A single turn carries every row of the set below to another of its rows. Some are shown first; where does it send the rows asked next?
Sero: [  8.6  14.4  -0.6  -5.7   2.9  19.3  -6.5  -0.8   7.8  -8.4  12.3  -1.7
  15.9   2.2 -17.6   9.7  20.8   4.0  -5.8  -4.9  -2.0 -13.7   4.6   0.5]
sebu: [  9.4  -2.7   8.5  15.9   8.3   5.4  -1.4   0.7   7.5   7.2  -1.9  -1.6
 -31.0  -6.3 -18.3   2.8  10.1   3.0   2.0  -0.1  -7.3  -4.0  -0.3   7.0]
zol: [ -5.5  -0.4  -0.1 -11.3   6.7   2.4 -10.4  -1.3  10.8   8.9   8.7  -4.7
  -5.7   0.5 -24.0   8.2  -0.5  -2.0  13.8  -0.1  -8.4 -33.2   9.2   1.3]
som: [ 12.8   2.6   6.4   2.5   5.8   4.7  -0.8   7.3   5.8   1.5  15.4  -2.0
 -27.8  -8.0  -5.9   1.4   4.2   2.0   4.2  18.7  -3.0   3.6   4.9   5.1]
zor: [ 15.5   9.1  21.6  -6.5   0.5  -6.9 -13.3 -15.2   6.7  16.2  14.5  -4.7
   7.8 -12.7  -3.1  -2.2   2.6  -5.7   0.8  -5.7   6.3 -12.6  -6.3  10.2]
Zatim: [  7.1   9.1  13.5   5.0   2.5   3.4  -2.3  21.2   1.4  -0.8   2.5  16.8
   9.3 -12.8 -12.5   1.8  15.4  -7.1   6.2   1.0 -10.8  -4.0  18.9   6.8]
sasot: [ 15.5   5.1  11.0 -35.8   8.5   1.2  -3.0  -1.5   3.4   3.5   4.7 -18.7
  -0.5  -7.0  -2.1   3.8  -7.3   1.1  -0.7   7.4  -0.5   0.1   0.2   9.5]
Difin: [  8.2  -2.3  10.0   4.6   6.9   0.7 -10.0   1.1   2.4   3.3   4.0  -4.4
  33.8  -7.3 -15.1   3.1  18.3   0.7   2.7  -5.8  -2.9  -3.8   4.4   7.6]
medeb: [ 10.1   7.1   0.7  18.7  15.9   6.4 -16.6   1.3   4.1   7.4   5.9   0.2
 -15.9 -13.8  -3.8   5.9   6.3  -8.5   1.3 -18.7  -6.5  -2.5   7.7   5.2]
Lun: [ 25.5  11.0  15.0  -4.5  10.3  10.1   0.6   3.4   2.5  -6.3  10.6  17.9
  16.0  -6.7 -14.0   2.5   2.8   0.3  11.6  -9.1  -1.1   1.4  15.4  10.3]
serod: [ -0.2 -14.7   3.7 -18.9  18.2   5.0  -7.2  -5.6   1.9  -0.3   5.1   6.7
  -0.5  -8.9 -17.7   0.5  -4.4  -1.5  22.5 -19.0   4.8  -6.1   5.3   0.5]
rufur: [  5.0   4.7  -3.1 -15.8  12.2  -0.1 -12.4 -12.7  -0.1   5.0  10.4  -1.6
  -8.6  -4.1 -23.2   2.8  15.1  -1.9  14.7   2.3  -2.3 -27.3  15.5  -5.2]
zatof: [  6.5  -1.3 -14.4  -8.7  22.8   5.6 -14.1  14.6  -1.2   9.1  -2.6 -10.3
  -4.7  -6.8   1.0   2.3   8.6   6.2   6.1   8.5 -15.9   1.2  11.7   7.2]
Gisa: [ 19.3  -3.9  21.3  -0.6   5.8  -8.2   3.3 -20.8  -0.3  10.9   0.7  -5.0
  -6.9 -10.6 -16.5  -3.9   8.2   6.4   5.7   3.5   3.8  -4.4  -7.3  13.1]
tuf: [  1.0  14.2  13.2 -16.7  -1.4  -4.8  -3.8   2.3   2.2   4.6  -6.2   8.5
  -5.0 -20.5  -2.0  -8.9  -0.9 -15.2  -7.3  -4.8  -5.6 -15.0   3.7   5.6]
rudo: [  5.5 -13.6  -8.2 -19.1   7.9   1.8 -10.1  -1.0  11.5   3.9  -4.3 -14.4
   2.8  -7.4  -7.6  -6.4   9.7  13.1  -5.5   6.9  -4.0  -2.5 -12.6   3.1]
Nira: [ 19.6  15.2  19.5  -0.7   3.8  11.4  -5.8  -3.1   6.9 -10.8  11.5  -4.2
   2.0 -10.3 -20.9  19.0  13.8  -7.2  -3.0 -12.4   1.6   0.4   9.1   1.1]
mez: [  8.2 -11.5   8.4 -13.3  13.7   0.1  -0.2   1.6  -0.8   2.3   9.8  -0.3
  -8.7   3.7 -17.9  -6.8  -6.5  -9.6  22.0 -13.6   4.2  -6.9  19.0   5.6]
Venu: [  4.4  -4.2  15.5 -10.5   2.0  -5.2   5.0   0.6   7.3   5.8 -19.3   9.4
 -13.2 -17.5 -15.9  -8.4  -1.0   2.1   0.2   3.1  -9.4 -10.0  -5.9  10.2]
Rapod: [ 13.5  -4.6   0.7 -14.1  10.0  -4.0  -1.8  13.5  15.1   3.4 -13.6   1.4
 -13.0 -14.4  -9.8  -1.7 -13.4   5.1   1.6   8.7 -19.7  -4.6   5.1  11.9]
zer: [ 15.1  -1.7  -7.8  -7.6   7.9  -2.2 -12.4   7.7   9.5  14.6  -1.6  -5.8
   0.1  -3.6  -1.5  -7.0  18.4   3.5  -1.4 -29.5  -9.1 -10.1   3.7   9.2]
Gole: [ 13.1   1.6   7.6  -7.0  12.1   9.9  -1.5   3.8   4.5  -8.9  -5.8   5.0
  28.4  -3.1 -17.0  -2.0  -6.9  -4.5   0.0 -12.2  -6.0  -3.1  11.0  10.6]
dud: [ 14.4  13.7   4.5  -1.1   4.4  17.6 -18.2  13.8  15.1  -2.9   5.5   6.7
   7.1   4.5 -22.2  -0.1   9.7  -6.1  -5.2   5.5  -7.1 -14.5  14.1  -1.7]
nupe: [  9.1  -1.1  -7.9  -1.7  19.8   7.7 -10.8   9.3   1.1  13.8  13.7 -13.9
  -3.8  -4.2   2.6  12.2   8.7  13.1  12.4   5.6 -11.7   1.4   5.7  11.6]
rilod: [ 26.2  -1.6   2.5  -7.4  16.1  -5.2   1.3 -19.9  -0.1   1.5   9.4 -14.1
  -4.1 -14.4  -6.8   8.0   6.2  14.7   6.9   4.5  -2.0   4.1  -0.5  12.1]
Pebo: [ 13.0 -12.3  -2.1  -6.5   8.0  -0.3  -6.3  -4.2  10.1  10.9 -13.0  -7.6
 -11.2  -3.6 -18.1  -7.5  23.4  14.1  -2.0  -9.7  -6.5  -8.2 -10.0   5.4]
zagi: [ 14.1   9.7  15.5 -27.8  12.5   6.3 -10.8   0.9   6.1   1.9   5.6  -5.6
 -10.3 -16.2  -3.4   9.0 -13.4  -2.6   3.7  13.2  -1.5   2.7   0.9   5.7]
filuz: [ 20.3   5.1  13.5 -18.3   0.1   6.3 -14.3  15.8  20.4  -3.5  -8.6  -1.9
  11.3  -3.7 -23.0   2.6   9.6  -6.9  -8.2 -14.0  -7.8  -8.0   8.1   2.0]

Rapod turns into som
Gole turns into dud
Now these:
medeb turns into zor
nupe turns into sasot
Zatim turns into Nira
mez turns into rufur
Gisa turns into Pebo

